In the rows, zero is written as 100.
Where one turn sends some rows of the set: a few examples, then the rows asked
kuzum: [113,  89, 114,  77, 104,  77, 122,  72,  96, 103, 111, 100, 125,  92, 107,
  96, 111,  92,  92]
roku: [116, 106, 111,  91, 113,  76, 108,  74,  90, 118, 101,  82, 102, 107, 123,
 114, 101,  91, 129]
Lilit: [ 97,  71, 117,  85, 120,  79,  96,  78,  93, 119, 105,  93, 103, 128, 108,
 102, 111,  81,  97]
pusoz: [109,  71, 120,  75, 116,  85, 105,  82,  83, 115, 113,  81, 109, 130, 104,
 108, 120,  75, 104]
gutab: [120, 112, 113,  91, 110,  80, 108,  83,  81, 106,  96,  75, 101, 107, 118,
 110, 107,  90, 126]
Bebim: [119, 105, 106,  89, 108,  74, 117,  72,  94, 126, 103,  93, 105, 105, 129,
 112, 106,  93, 120]
Toba: [119, 101, 108,  69,  86,  81, 112,  82,  83, 101, 104,  90, 114, 105, 116,
 111,  89,  89,  95]
nin: [108, 108, 112,  77,  95,  79, 102, 103,  93, 106, 116,  73, 118, 106, 119,
 115, 105,  97, 102]
Loda: [103,  79, 121,  81, 110,  85, 105,  84,  88,  95, 115,  77, 124,  97,  99,
 114, 119,  86, 108]
Gapu: [111,  94, 127,  92, 107,  98, 122,  87,  76, 126, 108, 109, 114, 127, 112,
 117, 117,  89, 101]
biv: [124,  90, 126,  93, 111,  92, 116,  82,  80, 135, 109,  99, 114, 127, 125,
 107, 119,  87,  99]
Toduv: [124,  91, 131,  94, 113,  97, 109,  81,  67, 116,  98,  93, 106, 128, 112,
 107, 106,  82, 105]
dus: [121,  86, 116,  80, 102,  81, 113,  79,  84,  94, 105,  82, 122,  94, 111,
  92, 122,  84,  89]
zutis: [127,  98, 106,  75,  90,  75, 104,  82,  88, 110, 105,  81, 113, 104, 130,
 102,  95,  90,  90]
Toku: [104,  88, 119,  86, 113,  77, 107,  72,  95,  93, 102,  94, 117,  93,  99,
  97,  99,  92,  99]
med: [106,  99, 121,  82, 122,  75, 109,  98,  98, 113, 117,  84, 111, 123, 105,
  89, 123,  92,  95]
vot: [126, 105, 134,  90, 117,  93, 118,  87,  74, 117, 109,  92, 111, 126, 107,
 105, 106,  89, 111]
Lur: [103, 101, 101,  91,  94,  83, 119,  81,  89, 122,  95, 103, 107, 107, 128,
 120, 122,  90, 108]
moku: [109, 103, 107,  92,  95,  90, 110,  89,  73, 103,  88,  85, 102, 109, 122,
 119, 123,  81, 113]
kobar: [111,  92, 120,  70, 114,  81, 122,  78,  87, 106, 108, 103, 108, 124,  92,
  95, 103,  83,  97]
Faz: [111, 103, 133,  99, 123,  89, 109,  89,  85, 125, 109,  97, 109, 126, 110,
 109, 105,  97, 112]
sof: [114, 106, 108,  82,  93,  75,  98,  98,  93, 109, 107,  78, 114, 104, 131,
 104, 106,  96,  88]
lar: [106,  81, 108,  78,  91,  84,  91,  85,  85, 111, 107,  78, 113, 110, 125,
 126, 100,  85, 101]
ruzuk: [118,  87, 118,  87, 116,  73, 102,  81,  98, 105, 113,  74, 122,  94, 116,
  91, 118,  92,  97]
Sez: [ 98,  90, 108,  85,  97,  78,  90,  84,  93, 109, 101,  86, 109, 107, 121,
 119,  87,  93, 100]
vaz: [111, 104, 103,  89, 101,  78, 120,  79,  95, 129, 106,  95, 109, 107, 132,
 118, 120,  92, 115]
deki: [124,  84, 116,  71, 111,  79, 120,  74,  86, 114, 107,  97, 109, 123, 109,
  87, 114,  79,  87]
mosef: [110,  91, 109,  71,  92,  82, 104,  91,  90, 114, 120,  75, 121, 109, 122,
 128, 105,  90, 106]
litet: [105,  68, 116,  82, 111,  79, 104,  67,  96, 111, 113,  87, 123,  98, 109,
 114, 111,  85, 106]
kabob: [114,  95, 130, 103, 113,  96, 102,  94,  72, 117,  96,  92, 106, 128, 118,
 106, 119,  87,  98]
Sogu: [ 96,  72, 114,  90, 104,  83, 101,  72,  91,  99,  98,  97, 117,  96, 108,
 105, 112,  85,  91]
bina: [118,  96, 128, 102, 119,  86, 108,  79,  85, 132, 103, 104, 107, 125, 122,
 101, 105,  94, 100]
Befu: [104,  87, 120,  72, 115,  84, 117,  95,  90, 115, 123,  86, 116, 126, 100,
 106, 128,  84, 101]
bupeb: [108, 106, 103,  92,  91,  87, 116,  88,  79, 111,  90,  95, 104, 107, 128,
 114, 127,  85, 103]
vuti: [117,  90, 118,  84, 116,  77, 106,  89,  88, 110, 104,  86, 105, 124, 113,
  80, 122,  82,  84]
madol: [115, 109, 111,  90, 101,  87, 110,  83,  73,  99,  88,  83,  99, 108, 115,
 113, 109,  83, 120]
dak: [109, 105, 128,  98, 109,  95, 116,  96,  77, 117,  99, 107, 110, 125, 111,
 105, 117,  93,  94]
deti: [100, 101, 107,  76,  90,  79, 106,  85,  92, 105, 103,  99, 112, 104, 114,
 118,  87,  95,  96]
fenev: [ 91,  86, 118,  83, 116,  81, 108,  85,  93, 107, 101, 106, 104, 125,  96,
  99, 107,  87,  93]
Kat: [ 98,  86, 116,  87, 108,  80, 107,  90,  99, 106, 116,  83, 127,  95, 111,
 105, 130,  93,  95]

vaz -> Lur
Lilit -> deki
ruzuk -> litet
Now find these:
zutis -> mosef
Faz -> bina

Where one turn sends some rows of the set: a few examples, then the rows asked
bon: [ 92, 105,  96,  82, 108,  94,  84, 104,  97,  95,  96,  95,  93, 105,  88]
Tuvun: [ 82, 103,  90,  91, 101, 104, 108,  98,  92,  98, 112,  90,  92,  87, 109]
deto: [100, 111, 120,  85, 112, 111,  95, 106, 106,  81, 100, 115, 103,  84,  87]
Lufif: [ 93, 112, 118,  93, 109, 121,  81,  99,  78,  89, 106, 114,  94,  97, 103]
Gudi: [ 76, 100, 116,  88, 110, 108, 103, 108, 110, 101,  92, 124,  98,  99,  89]
lobet: [ 76, 106, 103,  89,  93, 108, 111,  96,  87,  89, 111,  80,  97,  91, 103]
Dib: [ 82, 105,  98,  99,  97, 109, 109,  99,  98,  93, 109,  82,  94,  88, 110]
tefu: [ 97, 120, 110,  86,  81, 129, 111,  88,  96, 103, 103,  87,  93,  95, 101]
gope: [ 83, 105, 113,  72, 106,  99, 106, 101,  91,  99,  93, 122,  99, 104,  81]
segi: [ 90, 107, 109,  96, 101, 100,  87, 103, 107,  86,  92,  80,  95, 108,  88]
Kotuz: [ 81, 113, 123,  99, 109, 105, 107,  82, 106,  97,  88, 102,  90, 104,  76]
mes: [ 95, 102,  99,  85, 102,  96,  86, 114, 103,  91,  94,  95,  97, 105,  95]
Fazi: [ 96, 110, 106,  99,  85, 130, 121,  96,  85,  86,  93,  97,  90,  96,  97]
tiron: [ 82, 108, 109,  87, 106, 101, 111,  89, 100, 113,  85, 113,  88, 108,  87]
rul: [102, 119,  96,  81,  99, 122,  99,  89,  94, 106, 109, 103,  88,  83,  98]
guvo: [ 88, 106, 103,  93, 100,  99,  91,  98, 102,  97,  90,  80,  92, 113,  89]
Poda: [ 94, 122, 107,  78,  92, 125, 103,  83,  85,  99, 109,  93,  92,  89,  87]
kogom: [102, 110, 102, 107,  96, 128, 113,  98,  94,  82,  96, 105,  86,  84,  98]
leguf: [101, 108, 121, 100, 102, 117, 107, 104, 122,  93,  88, 102,  98,  96, 102]
sidef: [ 72, 104, 116,  87, 112, 106, 101,  99, 103, 102,  93, 122,  95, 101,  80]
volaz: [104, 113, 102,  74,  87, 124, 106, 103,  93,  99, 109, 105,  98,  88, 105]
zakeb: [ 94, 110, 101,  82, 111, 108, 106,  89,  99, 119,  88, 113,  88, 100,  92]
Gozi: [ 95, 105, 112,  65, 100, 108, 108, 108,  89,  98,  93, 118, 104,  99,  91]
Sivat: [ 88, 110, 116,  85,  98, 121,  91,  98,  71, 101, 101, 111,  94, 110, 107]
pusek: [ 67, 105, 120,  87, 105, 109, 107,  96, 103, 104,  90, 114,  96, 107,  80]
binev: [ 93, 115, 104,  96,  94, 128, 115,  87,  78,  83,  98,  99,  87,  90,  83]
gefod: [ 92, 107, 116,  86, 114, 100,  99, 108, 106,  89,  96, 125,  97,  91,  87]
Gepi: [ 71, 103, 122,  98, 106, 111, 107,  97, 112, 103,  88, 112,  94, 106,  85]
zat: [ 72, 104, 128,  98, 106, 112, 103, 101, 114,  93,  92, 112,  98, 101,  83]
vugob: [ 87, 112, 130,  87,  90, 117, 116,  93, 102,  93,  85,  91, 101, 108,  88]
bote: [ 86, 119, 119,  89, 111, 113, 103,  76,  96,  99,  92,  97,  91,  97,  72]
pizo: [ 82, 109, 133,  94,  97, 109, 111, 100, 109,  85,  88, 101, 101, 106,  84]
Lezo: [102, 120, 113,  82,  91, 127, 100,  99,  95,  83, 112,  98, 100,  82,  96]
zafi: [ 93, 104, 109,  89,  98,  98,  88, 112, 104,  83,  94,  87, 100, 107,  92]
Mag: [ 75, 100, 125,  91, 104, 111, 104, 111, 110,  93,  92, 119, 103, 100,  87]
lugam: [ 92, 104, 123,  96, 102, 105, 109, 111, 118,  90,  88, 114,  99, 100,  98]
Vipez: [ 88, 118, 125, 102, 104, 125,  86,  87,  81,  92, 101, 100,  90, 105,  98]
nopes: [ 80, 103, 100,  85,  94, 106, 108, 104,  86,  86, 114,  89,  99,  88, 105]
leduz: [ 91, 114, 111, 102, 104, 123,  90,  88,  82, 108,  97, 107,  85, 108, 108]
Ros: [ 98, 112,  91,  98, 101, 125, 113,  89,  83,  96,  96, 108,  81,  88,  93]
nik: [ 98, 110, 117, 103, 102, 125,  87, 104,  90,  95, 100, 110,  92, 102, 115]
senab: [ 78, 108,  97,  93, 105, 106, 104,  91,  89,  90, 114,  84,  93,  84,  97]
Vik: [ 83, 106, 101,  96, 103, 106, 101, 100,  94,  81, 117,  87,  96,  81, 102]
nudi: [104, 121, 110,  95,  93, 129, 103,  91, 105,  93, 108,  91,  93,  84, 101]
ponu: [ 99, 110, 102,  92,  95, 126, 110, 101,  80,  76, 102, 109,  92,  84,  89]
Sador: [ 90, 111, 128,  97,  92, 127,  94, 100,  83,  91,  98, 101,  98, 110, 110]
fut: [ 86, 106, 101,  82, 101,  96,  89,  99,  93,  98,  93,  86,  94, 113,  85]
bak: [ 98, 107,  96,  87,  90, 125, 118, 102,  78,  91,  96, 111,  89,  92,  98]

sidef -> Gudi
tiron -> gope
Sador -> Vipez
Now find these:
bon -> mes
lobet -> senab
ponu -> kogom
leguf -> vugob
Lezo -> nudi

Where one turn sends some rows of the set: a few examples, then the rows asked
Fime: [104, 101,  94,  86,  98,  90, 117, 113, 113, 100,  99,  92,  96, 102,  90,
 105,  79, 103, 105, 101, 116, 105]
puge: [113, 107, 108, 104, 111,  86, 100,  97,  93, 108, 117,  89, 103,  88, 104,
 100, 104, 103,  89,  82,  84, 108]
fupeb: [ 98, 104,  87,  92, 102,  93, 106, 108, 113, 102,  98,  93,  99,  89,  94,
 108,  79,  99, 102, 113, 111, 110]
far: [104, 103, 103,  96, 105,  73, 114,  89,  90, 107,  97, 106,  87, 120,  87,
  96, 111, 119, 100,  85, 101, 105]
robaf: [101, 117,  99, 127,  97,  95,  79, 103,  90, 103, 108,  90, 100, 112,  94,
 102, 100, 103,  94, 108, 108,  95]
Mirem: [105, 105,  96,  88,  98,  91,  98,  94,  92,  98, 111,  99,  95, 106,  89,
 100,  89, 104, 102,  63,  89,  97]
Zuziz: [ 98, 116,  96,  97, 108,  92,  75, 105, 101, 103, 105, 100,  94,  93,  83,
 113,  97,  98,  88,  79,  85, 102]
nosi: [114,  94, 105, 105,  95, 108, 100, 101,  92, 103,  90,  88,  89, 100,  94,
  92, 106, 101,  88,  96,  96,  76]
Fipar: [103, 108, 103, 102, 101, 109,  92,  98, 102, 100,  86,  97,  72, 104,  98,
 100,  97,  97, 103, 103,  90,  77]
mumum: [ 92, 116,  89, 101,  93,  78,  81, 105, 104, 113,  96,  93,  94, 115, 103,
 115, 113, 104,  84, 103,  88, 107]
Sopud: [103,  93,  86,  84,  94,  94,  99, 109, 108,  96, 109, 105,  94, 105,  89,
 104, 102, 103, 111, 122, 117,  97]
Zaki: [104,  97, 101,  94,  94,  92,  98,  68, 114,  99,  93, 106,  99, 120,  93,
  93, 113, 104, 107, 101,  99,  97]
Divip: [106,  96,  96,  89, 100,  95,  94, 111, 109,  93, 103, 109,  97,  92,  90,
 102, 105, 103, 105, 130, 111,  98]
gabi: [103, 112,  96, 118,  99,  93,  99,  92,  82, 100, 110,  95,  89, 122,  91,
  95,  93, 109, 113,  98, 115,  93]
Terak: [110,  94, 100, 104,  94,  89, 110, 114,  84, 111,  99, 100,  90, 103,  89,
  91, 105, 112, 110,  93,  80,  91]
Koz: [104,  99,  95,  93, 103,  89, 107, 119, 112, 105,  98,  90, 102,  91,  86,
 110,  89, 102,  91, 108, 116, 106]
komo: [100,  99,  96, 102,  95,  94,  82,  76, 117, 106,  94, 100, 103, 109,  90,
 101, 122,  99,  93, 112,  97,  99]
niso: [108,  94,  98,  95, 103,  89, 116, 106, 107, 103,  98,  95, 108,  86,  90,
 100,  83, 104,  98, 105, 116, 109]
gop: [110,  88,  91,  84,  89,  95, 104, 108, 102,  90, 107, 104, 102, 100,  99,
  94, 100, 107, 108, 118, 114,  94]
Ras: [ 99, 118,  99,  93, 104,  80, 105,  83, 105,  97, 116,  93,  87,  95, 101,
 108, 108, 109, 105,  73, 102, 102]
pebad: [105,  87,  92, 103,  99,  88,  93,  87,  90, 123,  91, 101, 108,  97,  90,
  97, 116, 101,  80,  92,  91, 102]
bakig: [103,  96,  98, 117,  90,  91,  86, 118,  87, 118, 106, 103, 108, 106,  87,
  99, 104, 104, 105,  95,  88, 100]
luzan: [109,  93, 105,  89,  94,  93,  98, 116, 107,  91, 107, 107, 107, 102,  94,
 101, 104, 105, 104, 120, 117, 100]
Fen: [ 93, 115,  93,  92, 100,  93,  85,  81, 111,  96, 106, 102,  91,  83, 100,
 111, 101,  99, 102,  78,  94,  98]
zov: [ 97, 102,  96, 109,  94,  92,  95, 110,  89, 112, 104, 112,  92, 114,  89,
 100,  93, 104, 126,  94,  86,  98]
Renet: [ 96, 114,  89,  94,  91,  84,  89,  81, 114,  93,  93,  97,  89, 120,  92,
 100, 116, 110, 100, 112,  94,  99]
naku: [ 91, 105,  98,  94,  98,  90,  92,  81, 103, 107,  85, 117,  88, 113, 108,
 102,  93,  99, 111,  95,  87, 106]
suma: [ 99, 119,  97,  98, 101,  82,  89,  93, 109, 100, 116,  88,  97,  87, 101,
 115, 115, 106,  91,  82,  97, 101]
gov: [106, 104,  99,  98,  95,  81,  97,  80, 106,  96,  95,  98, 102, 116,  85,
  93, 125, 116,  91, 107, 100,  98]
lun: [ 99, 115,  89,  97, 111,  90,  98,  90, 101, 107, 117,  93,  80,  96, 104,
 107,  90,  98, 111,  90,  79, 106]
tor: [102, 106,  97,  94, 100,  90,  94,  79, 102,  99, 107,  97, 103,  80,  95,
 103, 108, 104,  93,  70,  99,  96]
bubab: [100, 109,  97, 106,  93,  92,  89, 123,  95, 111,  94, 102,  85, 100,  98,
 102, 101, 104, 108, 107,  72,  95]

gop -> luzan
Mirem -> puge
Now find these:
naku -> far
Zaki -> gov
Terak -> bakig
tor -> suma
robaf -> Fipar
Koz -> fupeb

